(in the rows, 128 means zero)
One turn moves every row onto another: examples first, then more rows asked:
rok: [157 125 148 131 107 143 145 123 109 115 141 160 131 173 107 137 136 121
 152 138 126 158 130]
nar: [132 142 155 136  91 129 175 140 102 118 120 168 140 143 125 135 107 145
 128 128 102 121 124]
kos: [162 143 165 106  87 112 151 136 118 122 107 162 174 129 124 127 123 114
 167 140 114 104 125]
gaguf: [161 130 154 117 113 127 142 143  98 133 115 148 151 134 109 118 129 111
 133 139  91  95 119]
Vedos: [144 141 130 117 109 117 152 121 107 101 141 160 174 163 131 131 115 136
 138 123  89 158 121]
Duvi: [164 124 132 122 105 117 136 108 129 118 143 137 170 142 124 169 115 136
 151 128 129 130 130]
pez: [126 138 107 124 100 119 175 142 125 123 124 158 157 128 133 108 119 124
 171 145 114 141 141]
gup: [141 127 131 118 102 137 159 138 126 120 148 153 144 147  76 127 130 115
 138 145 109 151 146]
ropun: [153 128 146 116  98 142 131 138 120 156 129 170 133 129 123 130 121 142
 139 121 134 120 124]
disol: [158 142 107  84  99 114 161 130 112 118 111 165 140 145 131 149 130 116
 141 114 114 107 114]
Ponot: [174 131 112 126  82 133 169 137 104  99 123 159 160 137 111 122 139 117
 164 152 122 102 149]
mopan: [178 131 127 118 102 127 143 120 102 109 125 161 188 140  95 129 140 124
 158 132 123 142 107]
digo: [129 124 121 111  96 111 131 165 100 113 101 167 151 159 109 124 123 116
 160 121 114 131 132]
saza: [139 147 128 101 117 132 169 117 126 127 134 151 173 125  89 124 120 128
 171 107 101 109 126]
Puf: [138 109 118 139  96 125 126 129 112 144 160 140 167 137 114 138 128 124
 150 123 115 128 129]
Pur: [144 143 131 127 128 133 138 137 105 115 134 143 146 147 130 137 134  89
 174 107 122 116 141]
fek: [162 130 137  99  83 130 145 122  99 102 124 170 138 135  95 147 129 154
 164 137  91 119 127]
tek: [151 129 130 123  92 139 165 108 127 128 155 171 148 164 127 121 148 119
 159 120 137 127 115]
nuki: [140 155 143 120 128 128 133 132 113 119 121 147 139 111  96 138 134 126
 165 121 112 125 158]
kig: [139 149 137 121 106 120 171 115 150 108 143 167 158 133 119 129 147 124
 136 121 139 125 137]
lapap: [150 151 107  80  78 122 173 129 107 123 125 167 166 155 119 133 127 130
 129 136 123 129 142]
keto: [151 118 135  96  97 149 154 106  90 125 143 138 144 145 115 148 134 139
 155 154  99 115 123]
rari: [159 128 107 105  95 137 135 135 127 127 148 159 139 148 146 119 128 127
 157 137 122 118 164]
tas: [149 140 109 119 134 126 176 129 122 106 116 142 137 136 129 128 113 132
 138 148 107 136 135]
sabe: [145 149 132 111 107 116 162 116 120 146 125 142 150 174 107 143 116 117
 177 112  98 123 131]
nep: [130 158 135 117 105 126 156 120  94 142 110 128 153 147 105 152 119 138
 155 139 117 125 162]
difab: [126 145 119 114 114 145 169 127  93 119 134 131 183 135 121 133 124 112
 157 119 131 103 139]
bib: [137 123 135 118  93 137 137 134 103  95 133 179 150 126 118 118 138 149
 159 112 112  94 122]
gif: [130 141 122 108 103 131 144 158  94 103 121 165 159 154 121 121 127 127
 116 131 133 134 151]
demu: [120 123 154 126  97 132 136 117 101 108 129 154 169 146 136 126 142 149
 171 136 131 112 133]

demu moves to kig
Vedos moves to nar
Where do these go?
tek moves to lapap
tas moves to gaguf
saza moves to sabe

One turn moves every row onto another: examples first, then more rows asked:
pora: [131 152 125 146 169 105 121 128 137 140  94 109]
Nakap: [101 135  90 115 109 111 110 114 138 152  97 106]
bazi: [100 131 123 111 154  99 104 131 134 152  98 136]
zoped: [ 88 164 126 135 136  84 131 117 119 154 112 123]
nuzav: [122 157 107 126 149 109 145 101 128 128 125  97]
didu: [ 86 143 105 151 131 108 135 112 128 129  82  88]
buf: [113 128 125 125 157 134 132 110 138 113  90 108]
Demak: [124 157 144 102 141 115 117 110 116 145 104 102]
tuk: [ 90 166 134 143 137  95 133 112 122 154 116 122]
Tunud: [ 75 158 130 129 132  93 129 112 121 154 111 121]
Lini: [116 115 127 129 156 131 131 105 138 122  93 116]
vov: [ 80 143 112 154 124 111 128 115 132 141  79 100]
banu: [109 130  98 106 114 109 115 112 128 143  83  99]
Lurif: [111 121 129 118 151 135 128 114 134 116  99 110]
veze: [127 152 123 152 163 115 130 133 135 150  90 105]
sula: [ 91 145 114 156 121 120 146 109 127 138  85 106]
pemad: [127 158 147 106 138 117 116 124 127 144 101 103]
Gepuz: [113 128 116 125 143 112 110 126 133 161 101 145]
Mipep: [ 90 125 111 122 146 103 107 127 138 156 101 139]
bogu: [123 149 101 118 143 101 147 103 132 135 120  91]
Dito: [101 131 121 118 144 106 105 134 135 155  92 142]
Kikam: [122 143 102 128 145 105 143 103 130 125 126  93]
kam: [ 87 157 125 127 148  84 135 115 109 152 109 119]
bana: [112 131  97 112 112 126 113 112 141 143 100 109]
Kefig: [131 154 123 151 160 100 128 135 137 144  98 101]
pamib: [102 133  96 106 108 120 114 112 130 140  94 108]
zul: [133 159 141 103 135 119 116 114 132 140 102 104]
podon: [ 84 140 105 157 127 111 135 112 126 131  84 104]

bazi moves to tuk
pora moves to nuzav
Kikam moves to Lurif
Where do these go?
Mipep moves to Tunud
zoped moves to podon
veze moves to bogu
kam moves to sula

One turn moves every row onto another: examples first, then more rows asked:
Nuzi: [143 137 142 147 126 161 138 126 131 146 136 134 147]
berav: [134 116 132 109 126 129 128 130 133 119 135 135  78]
Giduz: [138 120 132 117 139 137 130 128 134 132 141 133  74]
beda: [137 119 129 112 133 135 125 127 133 123 140 134  76]
Mamaz: [142 134 134 141 124 112 117 120 143 136 138 128 155]
rolof: [136 133 143 135 106 148 134 128 130 128 127 138 155]
gevaf: [151 133 133 160 117 107 129 128 133 143 137 138 118]
mef: [150 132 132 155 111 104 125 127 133 135 134 138 121]
kon: [138 133 148 146 120 152 146 131 130 149 129 136 148]
Rilo: [156 137 124 155 117 113 116 121 133 130 140 138 120]
Kap: [141 137 136 136 113 157 128 123 130 125 132 137 154]
Mavol: [108 115 116 103 151 144 122 136 132 135 140 125 117]
Batuz: [132 115 140 116 131 127 139 135 132 135 134 134  75]
Siviz: [145 137 133 148 135 119 118 119 144 146 143 127 152]
Ven: [118 119 142  92 120 152 130 120 144 130 129 140 102]
Sivuf: [123 123 138  95 128 160 125 116 145 132 134 139 100]
nezaf: [139 133 137 143 124 109 123 124 144 141 137 129 155]
tol: [130 114 138 111 125 125 136 134 133 127 132 136  77]
Dop: [116 118 151 102 128 151 143 125 144 149 128 139  97]
num: [115 117 149  96 121 147 139 124 144 139 126 140 101]
lenu: [108 115 119 107 157 144 128 137 132 144 140 125 114]
Padog: [101 110 126 106 147 133 136 143 131 143 134 127 117]
Pegi: [144 136 131 144 130 118 115 118 144 139 142 127 154]
fida: [104 113 118 100 145 138 124 138 131 131 136 127 119]
Dagel: [135 117 137 119 138 133 136 131 134 138 138 133  73]
mit: [134 131 149 140 110 146 143 133 129 139 125 137 153]
geb: [152 134 127 153 111 108 120 124 132 129 136 138 122]
bori: [104 113 125 109 154 139 134 142 131 149 137 126 114]
nug: [121 121 146 105 137 159 139 122 145 152 134 138  95]
kas: [140 133 140 146 127 110 127 125 143 149 137 128 153]
Ved: [101 110 124 101 143 133 130 142 130 134 133 128 120]
tubu: [142 136 138 149 134 115 124 123 143 150 141 127 151]
mobik: [156 138 125 159 123 115 119 122 134 138 142 136 117]
vuva: [145 139 136 141 123 163 129 122 131 135 136 135 150]
Tusor: [154 136 130 161 123 112 125 124 133 144 140 137 116]
Lelif: [124 124 139 101 137 164 131 117 145 143 137 137  97]

rolof moves to mit
Dop moves to nug
berav moves to tol
Where do these go?
lenu moves to Mavol
Pegi moves to Mamaz
geb moves to mef

One turn moves every row onto another: examples first, then more rows asked:
retef: [132 100 141 114 146 110 140 142 132 111 114 140 114 142 171 110 157 140
 107 117 110  99 123]
muvu: [105 116 127 115 124 179 128 136 109 146  97 135 113 146 135 122 152 122
 121 144 132  84 116]
Guf: [ 89  99 125 145 110 137 144 124 138 122 123 121 112 136 145 153 165 128
 140 148 123  99 154]
fasan: [ 92 101 127 143 115 137 137 118 140 120 125 114 116 135 141 151 166 126
 140 157 128 101 156]
Poro: [ 94  98 122 143 115 137 141 121 138 118 125 114 115 136 147 154 165 125
 138 155 125  98 156]
mufe: [137 114 153  97 121 103 138 146 134 108 104 140 135 118 161 144 143 132
 126 139 117 110 139]
niro: [134 120 149  93 119 107 134 143 133 105 103 138 136 115 157 137 148 132
 124 138 122 111 138]
bir: [140 120 132  88 120 117 135 144 132 104 101 135 126 116 166 142 149 139
 123 140 118 102 140]
Pap: [ 93 114 141 124 122 165 133 146 105 145 103 138 124 142 130 122 149 111
 119 139 137  91 111]
kavas: [129  83 139 128 147 165 142 132 108 145 107 130 113 160 160 155 129 111
 118 166 126  86 132]
zele: [140  99 148 108 151 115 132 130 139 112 107 135 116 146 167 106 156 142
 112 123 109 103 127]
bebe: [129  93 124 121 141 179 141 130 108 145 101 135 102 158 162 149 138 119
 119 158 122  81 132]
kaba: [129  87 138 127 144 162 132 133 115 148 101 125 112 159 152 153 123 114
 122 169 120  80 128]
Mos: [135 124 135  89 116 116 135 145 133 105 100 138 128 115 164 136 153 139
 125 135 116 105 139]
nunub: [136 102 135 111 153 112 136 144 127 105 121 127 121 136 172 112 159 135
 101 123 116  98 124]
leme: [117  84 152 136 142 148 138 141 111 146 108 130 123 156 147 153 120 103
 119 164 126  87 123]
vasal: [ 91  97 127 146 113 134 143 125 137 121 127 117 115 136 145 155 163 125
 139 152 124 100 154]
rivig: [134  98 139 115 150 108 139 145 129 108 120 135 118 140 175 115 155 135
 103 120 112  99 123]
Fatir: [141 112 147  95 124 104 137 146 134 106 105 136 133 118 166 148 141 132
 124 144 117 107 141]
sodet: [ 98 112 144 122 126 172 137 134 104 144 104 144 123 146 133 119 156 111
 119 137 143  98 117]
Zala: [141 103 146 106 153 116 128 127 137 112 110 128 119 142 167 105 159 141
 109 128 114 102 129]
sev: [115 110 111 115 132 181 130 141 105 142 102 127 109 146 149 136 146 120
 117 153 128  75 121]
pima: [136 100 143 111 147 114 137 136 136 114 110 139 113 145 171 108 155 142
 110 120 106 101 125]
Sop: [120  83 159 137 144 152 145 134 109 147 109 138 121 160 149 151 126 104
 119 159 129  95 128]
gidof: [100 102 160 131 133 158 139 136 104 143 111 140 132 146 131 127 146 102
 118 143 145 103 117]
fanos: [108 114 124 113 129 184 134 133 104 142 102 137 113 145 142 124 158 117
 117 143 138  89 121]
fito: [ 93  98 132 145 110 137 142 116 144 124 119 122 113 140 143 152 163 129
 144 151 121 102 156]
pazem: [111  90 170 135 140 152 141 129 109 147 108 138 130 154 137 139 134 102
 121 154 138 102 123]
Fimoz: [ 99 104 160 128 131 155 131 137 108 146 106 132 134 145 125 126 140 103
 122 150 140  98 115]
piba: [138 101 141 110 157 111 130 137 130 105 120 123 125 137 168 109 158 133
 102 129 119 100 126]
malef: [ 92  98 125 144 110 136 144 121 141 124 122 123 109 139 147 155 162 130
 141 150 119  99 155]
foni: [145 113 142  93 123 109 136 143 135 106 102 137 128 120 169 149 140 135
 124 145 113 104 143]
Tefil: [122  96 120 122 135 173 136 140 111 147  99 132 103 155 157 149 132 122
 121 157 116  73 124]
duza: [132 123 140  91 116 111 135 146 131 104 104 140 133 113 160 135 152 134
 123 134 121 108 137]
sosig: [143 116 134  92 122 113 137 146 133 105 102 138 125 119 171 148 145 138
 124 142 113 100 141]
sakel: [108  91 168 137 134 147 136 136 113 150 102 137 129 155 134 140 126 105
 123 153 130  96 117]
Seze: [ 98  98 128 142 117 136 139 114 142 122 121 114 115 138 143 153 163 127
 142 157 124 100 158]
pigil: [117 106 114 116 133 186 139 135 103 143 103 136 104 150 156 138 151 120
 115 148 130  81 126]
novem: [ 94 100 126 141 113 140 139 115 143 123 118 119 112 139 142 150 166 131
 144 153 121 101 157]
bem: [142 100 142 106 157 115 128 130 134 107 115 123 122 140 169 108 158 137
 107 132 117 101 128]

mufe moves to niro
Fimoz moves to Pap
vasal moves to fito
Where do these go?
bem moves to rivig
kavas moves to Sop

